Rotation paths and how fast each direction turns (degrees a step)
Each turn is a multiple of 5 degrees from 10 to 175, or 0.
Each row of a path follows its step; steps can be skipped.
Path 1:
step 0: [ -5.1  -3.2  36.9   5.3   7.3  17.2 -31.9 -19.4  35.3  14.2 -30.4 -50.8
 -21.1  37.1  -8.1  35.6  31.9 -28.6   5.7 -66.2  21.5 -22.4  28.0  22.3
  22.9  52.0   3.0 -23.0  11.3   3.2 -27.7  27.4 -36.8  14.2  30.6 -12.9
 -45.3  31.6 -24.3   9.3 -27.2   3.5   9.1 -21.3 -13.5 -31.4  29.0  -2.2
 -18.6 -13.8]
step 1: [ 14.5  27.5  16.2 -16.2 -13.2  32.1  -8.1 -25.3  15.8  50.2 -27.4   6.9
  -9.5  70.5  -6.6  36.6  23.7  43.5 -24.0   8.4 -30.2   6.3   3.7 -15.5
  -0.3  31.5 -10.9  46.9   7.8  58.7   2.5  28.0 -21.7   0.8 -31.2  46.6
   4.1  -3.8   4.7  11.1  23.3 -44.1 -54.3  13.7  -0.5  -3.7  16.4 -11.4
  35.5   1.2]
step 2: [ 25.3   7.9 -12.2 -30.8  10.9  -1.3   6.4  -6.3 -32.3  -5.5 -14.7 -34.2
   3.6  -0.8  -0.3   1.9 -26.4  36.4 -19.2  23.0  29.0  22.7   6.0 -71.4
  16.6  -8.4  64.3 -27.8  33.8   8.6  30.9   2.4   7.5 -13.8 -21.2  13.1
   6.2  -0.4  53.5 -62.4  -1.2 -35.2 -20.1  -5.5 -20.2 -34.6  28.7 -37.0
 -21.7  38.0]
step 3: [-65.9  -5.7 -28.3  19.3 -20.7  -1.0 -10.7 -17.8   8.7  -5.0  20.8 -30.3
  -1.2  12.7  42.2  38.0  -7.7 -36.1  -9.1 -12.4  19.1 -12.5  19.1  -4.4
 -28.9  51.7   5.0 -43.3 -18.8 -20.8  44.4  14.1   8.3 -13.5  -9.2 -11.2
  18.7  25.5  22.8   7.1 -54.7 -21.5   8.4 -27.0 -53.8 -28.4  -5.2  30.3
 -18.7  55.4]
step 4: [ -9.0   8.1 -20.9   1.7  -6.5  61.7 -42.6   4.8  -2.9   3.2  30.2  47.7
  57.6  10.9  17.3  45.0  31.1  -2.4 -32.0  15.3   3.1  14.6 -31.9  16.6
 -59.8  22.8  30.6  38.2   1.1 -12.6   8.6  19.2 -37.0 -19.8 -10.5   3.8
  36.3   7.7 -38.3 -11.7 -14.0 -15.9  -3.5  28.8  42.3  -6.4 -17.5  32.2
  29.0   9.5]
step 5: [ 80.5   5.6  20.7  -2.2  45.3   4.8 -28.3   0.6 -45.7 -33.2  16.4 -27.8
  -2.4   1.7   1.3  28.8  13.9  18.2 -32.8  -7.9  10.1  25.6  21.1  17.2
  17.4 -17.8  39.0 -12.8  50.7 -40.8 -17.8 -10.9 -58.8   6.7  53.4   2.0
  15.1  19.9 -12.2 -22.0 -34.4   2.6   2.1  -5.1  25.1 -12.0  23.6   3.8
 -31.0 -10.0]
step 6: [-13.3  13.5   7.9   0.0  19.0 -44.9   2.5 -23.3  -8.0 -28.1  10.9 -40.7
 -40.4  56.3  14.2  19.1   5.1  11.8  35.8 -23.4 -35.2  36.9  12.1  22.0
   7.1  34.8 -16.9  15.6  -3.2  25.7  -0.2  37.7 -13.4  30.4  30.9  21.4
  13.7  45.1 -12.9  35.1 -18.9 -23.4 -56.1 -34.4 -37.0  40.3   4.5  39.7
 -16.5  17.1]
step 7: [-16.1   7.0  -7.7 -26.7  20.6 -40.3  32.8   5.3  -7.0  17.9  29.0  29.0
  23.8  32.0 -29.1  -3.9 -19.3  49.4  40.2  12.3  28.7   3.8 -71.3 -18.9
 -15.8  28.6  54.1  49.4  -5.3  41.7  17.0   6.6 -36.3  10.1 -42.6   6.2
  23.6  12.2   9.4 -42.9   7.3 -25.6 -31.7  22.0  -4.4  11.0   0.6   5.3
  12.5 -14.0]
step 8: [ -7.0 -17.5  11.8   8.2  37.9 -12.7  18.5  -2.1  -8.7   4.8  34.6 -29.3
  -6.5   1.7  13.5 -23.0  -6.9  12.1  -9.4   9.1  58.8 -12.7 -11.9 -22.0
  15.4   3.5   1.6 -24.0  20.5 -29.4  54.5  -8.6 -69.8  13.0   0.4 -22.5
  24.3 -15.0  79.2 -10.5 -34.4  38.7  34.0 -13.3 -15.0 -61.4  -0.3  11.5
  -6.7 -14.8]
step 9: [-39.6 -41.3 -36.2  37.1   5.4  38.0 -34.2 -22.7  50.4 -25.0 -22.6 -26.0
  12.7  40.6  11.7 -11.8  35.2 -28.0   8.7  -7.4 -22.6  34.1   4.4   2.2
 -14.4 -18.3 -34.5  32.7 -19.7  13.0  58.3  48.0 -27.1   2.9  19.3 -15.7
  25.5  16.9  -2.3  12.4 -11.5  27.3  11.9 -19.4  12.8 -19.5 -10.9  49.2
  23.9  11.7]
step 10: [ 39.4 -34.4 -10.9  -6.6  19.2  23.3 -39.3   9.2  38.4   6.3 -29.7   4.6
  47.1  21.5 -56.5  31.1   6.2  32.4  10.9 -26.0 -36.9  -3.6 -17.2  15.0
   9.4 -17.0  53.7  30.7  -1.6  -9.1  23.1 -18.0 -20.8 -39.5   7.7  14.7
  16.4  15.1 -27.2 -59.9 -11.6 -23.8  16.4 -12.3  25.7  28.3  13.7 -11.9
   6.0 -48.7]
[ 11.0  -0.5  -1.4  14.0   0.2  -1.4   7.8  -6.1   8.9  -5.7  -8.2 -13.9
   4.0  14.1  -4.2   4.3  -0.3   9.6  -2.3   2.3 -11.7   3.3  -1.0 -10.9
 -11.7  -8.4  -4.9   8.5   1.9  -6.1 -18.2  -9.2  -1.6 -12.2   7.4  -2.2
   4.9   2.3   5.6   2.2   2.9   2.2  -3.9  -0.8  -4.9   3.7  -5.2  -7.7
  -5.2   6.6] => 85
[ -3.5   9.1  -0.6   9.9  10.3 -10.6 -14.9  -0.3   2.5  -5.0  -7.8   0.7
  -7.2  -3.7  -0.2  -6.7   0.1  -4.5  -4.7  -6.1   6.5   2.3   3.6  -3.5
  -2.7  -2.6   0.8   3.1   2.3  17.2  -3.8   6.1  11.1  -4.2  10.7  -7.9
 -10.1  11.2   1.3  -0.8  -4.8  -2.3   8.2  -9.9 -12.7  -5.6 -14.3  12.6
   0.8   2.7] => 120
[  9.2   6.2  10.3   1.9   5.1  -1.2   7.5   7.2  -3.1  -5.4  -4.9   0.0
  22.7   4.3  -8.5  -4.3  -9.3 -14.4  -2.7   3.5  -1.4   7.3   0.9  -0.8
   5.7  -2.4  17.3  -2.4 -13.3  -1.7  -5.6   1.7   3.6   1.8  -1.3  -8.0
  -0.5   5.6   0.9  -9.9   0.5  -3.4   1.7   5.8  -4.1 -12.2   9.4   0.0
  -3.1 -13.1] => 135
[  5.8   1.6   6.0  -6.1  -2.4   8.3   1.8  10.9  -4.4  -7.8   0.1 -10.4
   2.1  -6.3  -4.6   4.4   1.0  11.3   1.3 -10.7  10.4  -1.4  -0.1  -2.4
   6.4   2.1 -10.1   6.3   4.8  12.4  -5.7  -6.3   9.2  -0.8 -16.2 -13.3
  12.4  12.9  -5.4  13.4  -5.0   2.4  -8.1  -6.0   1.6  -1.1   7.8   1.9
   2.2  -5.9] => 65
[  3.5   6.1  -0.2   0.4  10.6  -2.6   9.4 -10.5   8.2   3.6 -24.3   0.3
   4.5   1.6  10.9  -3.5   2.0   2.6   2.1 -13.2   0.0  -8.4   1.2 -11.9
   2.8  10.1  -1.1  -0.3   1.9  -6.6  15.9  -2.2   3.0   3.6   0.7  -8.6
  -1.1   1.3  -1.5  -2.8  10.6   6.2   5.9  -2.2   7.2   7.2   5.2  -0.3
  13.8  -5.8] => 35
Path 2:
step 0: [ 23.2 -24.9 -35.2 -23.2   7.6 -36.1  -0.7  -0.9  -4.8  -6.1 -13.3  34.2
 -30.9  31.2  74.6  14.0   5.0 -13.5 -17.7  16.8  25.3  26.6  -2.1  12.5
  34.7  55.7 -15.5 -15.6 -35.4  20.5 -14.8 -64.1  19.0 -33.1   7.1 -28.4
   4.4  12.4 -17.2  -3.9  35.5  24.0  52.2 -15.7 -12.3  -1.9  -0.4 -13.5
  34.2  -4.9]
step 1: [ 57.5   4.2   3.3  33.4   6.9 -19.2 -52.5  -0.6   6.3  -6.4  31.2 -12.5
 -33.2  36.6  50.3   4.1 -10.3 -43.2  -4.0 -21.8 -24.2  36.3  12.6 -32.4
  42.4   3.4 -18.9  -2.1  18.0  -2.6  -9.2  21.9   5.2   5.3 -33.5 -25.7
  18.5  -3.6  55.3 -14.8 -59.9  24.3 -15.2 -10.0  14.5 -28.7 -12.9  -0.3
  -0.4  24.9]
step 2: [  9.0 -77.6 -30.5  -8.5  -5.3  -4.4 -35.0  22.0  17.7   0.6  -3.6   3.2
  30.4 -14.9   9.7 -38.3 -42.1  38.4 -37.1  -9.3 -22.1   0.8  12.7  13.5
   9.2  -7.8  14.5  13.3   6.5   6.0  42.2 -26.8  30.6 -49.1 -28.9  -8.7
  -8.7 -15.3  26.4  -9.3   7.2  42.7 -10.7 -30.7  28.7  13.6  35.6  18.4
  26.6  50.8]
step 3: [  3.5 -29.2  45.3  -7.7  28.1 -17.9  15.6   9.2  49.8  44.8 -29.8 -28.9
 -54.0 -10.5  32.4   9.1 -28.6  -6.2 -39.1  22.9   9.6 -10.0 -23.9   1.3
  21.8   9.8 -29.7  -8.2  33.2  21.4  35.7  23.3  17.6  -1.2 -18.6  25.2
 -21.2 -15.3 -13.4   5.6  -7.4  10.7  11.5  -3.7  70.1  -9.6 -55.5 -23.8
  11.9  -0.9]
step 4: [ -1.7  20.6  13.8 -30.6   3.9  -8.1 -16.3  30.5 -15.9   3.5 -24.6   2.0
 -32.9   4.1  51.6  -7.6 -41.9  36.1 -10.8  -6.1 -39.6 -20.3 -22.3  48.3
  33.8  59.5 -10.2  15.9 -25.3  55.1 -21.3 -39.6  11.7  -6.3   8.8 -21.4
  17.7  -7.8  39.3 -18.0 -11.4  -2.8   1.5  57.3   7.8   3.1  19.4  25.1
  33.6 -22.5]
step 5: [ 23.5   4.7 -26.6  11.2  15.6 -14.5   0.3 -49.2  10.1 -26.8 -51.9  34.1
 -68.0   3.3  28.0 -33.2   9.8  13.1 -10.2   0.2  -6.8  24.1  21.6 -29.7
  35.2  19.5  -7.9  10.3 -18.6  10.3 -12.3   4.3  11.2 -33.3 -70.3 -36.1
  25.3   6.8  19.4   2.5 -21.9  -7.1  33.8 -19.7  27.2   6.8  12.2 -42.7
 -31.2  -0.1]
step 6: [ -1.2 -28.2 -30.5  10.6  42.4  -4.7 -75.3  -1.9   4.2   8.5  59.1  -6.1
 -48.8 -12.1  12.3   3.5 -27.7  10.1 -51.7  -6.9  16.9  10.7  27.6  17.4
  28.0  -1.3  16.7  15.3 -37.4  -0.9  21.2   2.6  29.3  -3.8  -3.4 -10.7
  -0.3 -25.5  53.2  58.4  -6.0  44.0 -21.1   5.7 -18.6  -5.3 -12.8  10.8
  -2.9  11.8]
step 7: [ -2.7 -56.8  22.2  -4.5  -9.4 -47.8  33.9  30.0  18.4 -14.6 -16.9   4.5
  24.9  28.5  36.4 -40.4 -38.3  11.3 -15.8  -0.1   4.5  30.7   5.9  14.3
  45.9  42.9 -14.7   2.1  32.2 -14.4  15.7  26.8  51.8 -34.7 -14.0 -29.4
  -7.1 -21.2  -2.4  15.9   5.8  10.7 -16.7 -33.5 -12.4  22.3 -59.4  -5.6
  17.9  -5.6]
step 8: [ 22.6   8.4  17.0 -57.5  34.4  22.0 -22.2 -10.2  17.5  10.8  36.9 -19.7
 -33.8  11.7  62.0  15.7   0.7 -21.2 -28.5 -30.3  -0.8  11.1 -32.1  19.0
  23.2  43.2 -45.4 -34.5  -3.7  32.7  13.4 -18.3  -5.8 -69.9 -13.7   2.3
  -9.2 -20.4 -26.2 -21.0 -16.3  -0.4   0.5   0.9  11.3 -18.9   4.7  11.3
  45.0  20.0]
step 9: [  6.1  30.0   4.9   6.1   0.0 -23.0 -21.4  12.5  55.1 -17.2 -25.6  16.0
  -4.3 -10.9  23.8  -1.1 -10.6  18.8 -19.1 -41.3 -60.8 -37.1 -11.6 -19.5
  43.2  48.3  -4.4  15.3  19.5 -12.4  37.8  14.6  22.8   5.7 -38.5 -10.2
  41.6  24.2  52.3 -32.9 -50.0  28.0  -0.6   0.4  21.1  10.1  29.0   4.5
  -7.9  10.1]
step 10: [-42.5 -15.0 -17.0  -7.5  13.7 -31.5 -54.3 -32.9  21.8  36.4 -41.6 -28.2
 -36.2 -33.2 -16.6 -19.4 -32.4  18.5 -15.7   2.9  11.8  -4.2  26.8  -8.2
  32.7  23.5  10.0  16.9 -30.7   9.9  -3.9 -37.5  22.4 -55.4 -17.5   5.0
 -57.9 -21.8  -2.9  24.0 -11.9  15.9  27.9 -13.9  37.1  17.3  16.8  -8.7
  -9.1  31.2]
[  1.3  -3.5   4.4   6.7   2.1   2.0 -10.9  -1.0  12.2  -5.0  -6.5   7.2
  -4.1 -13.4  -1.0   7.6   8.0  -0.8 -16.6  -3.6   9.0 -10.6 -12.1   2.9
   1.0  -7.2  11.7   5.5   3.6  -3.8  14.4   1.5   2.8   4.5   0.5  -1.0
  11.2  -0.2  -5.0   3.6   9.4   1.8   9.9 -12.5  -6.4  -7.9   6.5   2.7
   2.0  -9.3] => 110
[ -2.5   8.7  -0.6   8.0   6.5  -4.5   4.6   1.2  -5.5  -1.2 -11.0   0.7
  -8.6  -3.8   2.5   1.3 -10.6   5.3   3.7   2.5  -3.9  -5.5  -3.2  13.3
  -5.8   4.6  -3.9  17.4 -14.2  -3.9 -11.2   0.8  -3.2   2.3  -3.9   7.7
   0.5  -0.4  -8.9  12.3   0.0   3.8   8.6   6.5   6.1  -4.1  10.6  -2.1
 -20.5  -5.8] => 60
[ -8.3  -8.1  -7.2  -4.8   4.1   3.8 -11.9  -6.2 -17.1  -7.1  10.1 -13.9
   2.1  -0.2   0.5   5.0  -8.8  -2.2  -2.8  -5.3  -3.6  -4.3  -5.4   3.4
 -11.3   6.0   2.1  -7.2 -11.9   2.7   6.5 -15.0   9.2   1.3   2.3   0.6
   2.3  -3.0  -2.1   2.9  10.1  -8.2  11.8   5.8  -0.3   8.0   9.7   3.0
   9.1   6.6] => 175
[ -0.4  -3.2  12.1  -0.7  19.4  -0.6   7.7   0.8 -13.0 -10.7   2.2  11.4
 -11.5  -1.0  -0.5   0.2  -3.1   8.4   1.0  -2.7   1.4  -0.2   1.5  -0.8
  -6.1  -1.2   1.9 -10.2   3.3  -2.5   7.4   2.9  -7.6   2.6 -11.4   3.2
 -17.0   0.9   7.2 -13.8   2.4   4.0  -6.3  -6.9  -8.5  -2.4  16.2  -0.2
  -1.8   3.0] => 110
[ -5.1   3.1 -12.4  -7.9  -2.4   1.3  -9.2  13.1   5.7  -1.4   8.9  13.9
   2.6  -2.1  -0.4   5.4   9.2   3.1  -4.2   6.2   4.5   1.2  -1.3   5.9
  -5.5   1.6   4.9   2.1   4.6  20.4  -8.1  -6.1  -5.6 -14.6   5.2   1.9
 -10.9  -6.6   2.0   6.0   4.6  11.4  -6.0   9.0  -1.5  -1.7  10.6  11.2
  -2.4   0.1] => 170
